Each path below is one point turned by a fixed rotation once a step. After each direction that follows a path, write how fast that rotation turns it, in degrees per step (0 if it stays still).
Each turn is a multiple of 5 degrees from 10 to 175, or 0.

[ 20.2   4.2  -4.8   5.3 -12.9   4.8 -11.9 -11.4   3.0 -11.6  12.4  19.4]
[ 23.0  -2.2   2.4   6.7  -5.9  -1.7  -8.9  -3.4 -14.0 -23.4   8.2 -14.5]
[ 25.8  12.6   4.5   4.6  -2.8   3.6 -17.8 -11.2   7.0 -10.7   0.4  11.8]
[ 25.1  -6.0 -12.5  -2.4  -4.7   0.6  -3.8  -8.4 -12.7 -24.1   5.1   0.8]
[ 17.8   8.3   5.1  13.5 -12.1   2.3 -19.7  -7.6  -0.9 -12.3  14.7   9.5]
[ 30.6   1.3  -0.5   0.7  -2.3   0.2  -2.1  -6.2  -5.6 -22.2  -2.0 -10.2]
[ 18.2   3.3  -6.4   4.8  -2.5   3.3 -27.2  -9.4  -1.5 -13.7   2.8  16.0]
[ 25.7  -3.1  -4.6   3.3 -14.0  -0.4   4.1  -7.0  -8.5 -21.0  10.6  -0.2]
[ 17.9   9.0   7.5  10.5  -1.5   1.2 -27.8  -6.3  -2.0 -15.0   4.5   0.2]
[ 32.9   1.7  -7.8  -6.4  -3.7   1.2   2.8 -11.8   0.2 -18.6  -0.8   5.5]
[ 11.9  -2.0  -5.6   9.1  -6.0   3.0 -27.0  -5.5 -11.7 -17.7  12.1   7.7]
[ 30.3   7.8   5.8   6.5 -11.2   1.4   3.0  -9.3   1.5 -16.1   8.5  -0.1]
[ 20.3   0.7  -3.0   1.4   6.2   2.2 -28.8  -5.9  -6.8 -19.5  -2.0  -0.4]
Directions:
[ -7.4  -4.6  -1.4   1.4   6.3  -0.6 -14.6   3.7  -8.5  -3.4  -1.1  -6.2] | 170

[ -1.9   7.4 -18.3   1.6   5.6  19.3  -5.4   0.5  -5.9  19.9  -2.8 -17.7]
[ 12.2  -7.2  13.7  15.0 -14.4  10.5  13.4  -3.3 -10.5  15.0  11.8  -1.0]
[12.9 25.1 17.8  4.8 12.7  4.7 -1.7 -6.3 12.9  1.8 -1.4 -1.8]
[ 12.1  -7.7  -2.7   2.1  -4.0  14.0 -22.2   0.8   0.8  10.3 -17.0 -16.3]
[ 10.3 -13.3  15.0  -1.9   4.2   1.2  15.8  -1.4  -3.4   4.1  16.3 -24.2]
[ 13.9  12.5  13.5  16.7  13.4 -13.8  -3.1  17.1   0.3  -5.5  -8.3  -2.9]
[  8.7 -12.4   2.5  -0.1  -4.3   8.6 -28.5   3.5  16.0 -12.8   6.1  -6.4]
[-14.4  -8.8  16.1 -12.0   5.9   4.1   8.8  14.7  -5.2  -7.0  -2.1 -24.8]
[  2.0   1.5   4.4   7.5  -3.2 -27.4  -8.1  23.8  -2.2   5.6  10.1   0.2]
[ -6.1  -2.0  -5.9   9.4   3.0  13.8  -5.6  15.5  23.1 -14.5  12.2   4.3]
[-13.6   3.4  12.5 -18.4  -9.9  13.7  -4.1  18.0 -15.0  -3.7  -2.7   0.9]
[-19.9  10.4  -0.4   3.7  -4.6 -14.4  -6.3   7.1   3.7  20.7  18.9  -6.0]
[-0.9  1.3 -5.7 10.7 -7.6 16.8 12.7 19.2 18.1  9.5 -5.0 13.5]
Directions:
[ -8.1   3.7  11.2  -1.4  -4.1   3.7 -10.0  -9.0   2.0  -4.6  -4.9   1.1] | 95
[  4.1  -5.2   2.3   2.2  -8.9  -0.7  -2.7   7.9  -8.5   2.3 -12.3   6.2] | 155
[ -2.6  -4.9  -5.6  -8.4   0.3  10.2  -3.5  -0.8 -12.0  -2.7   1.9  -8.1] | 110
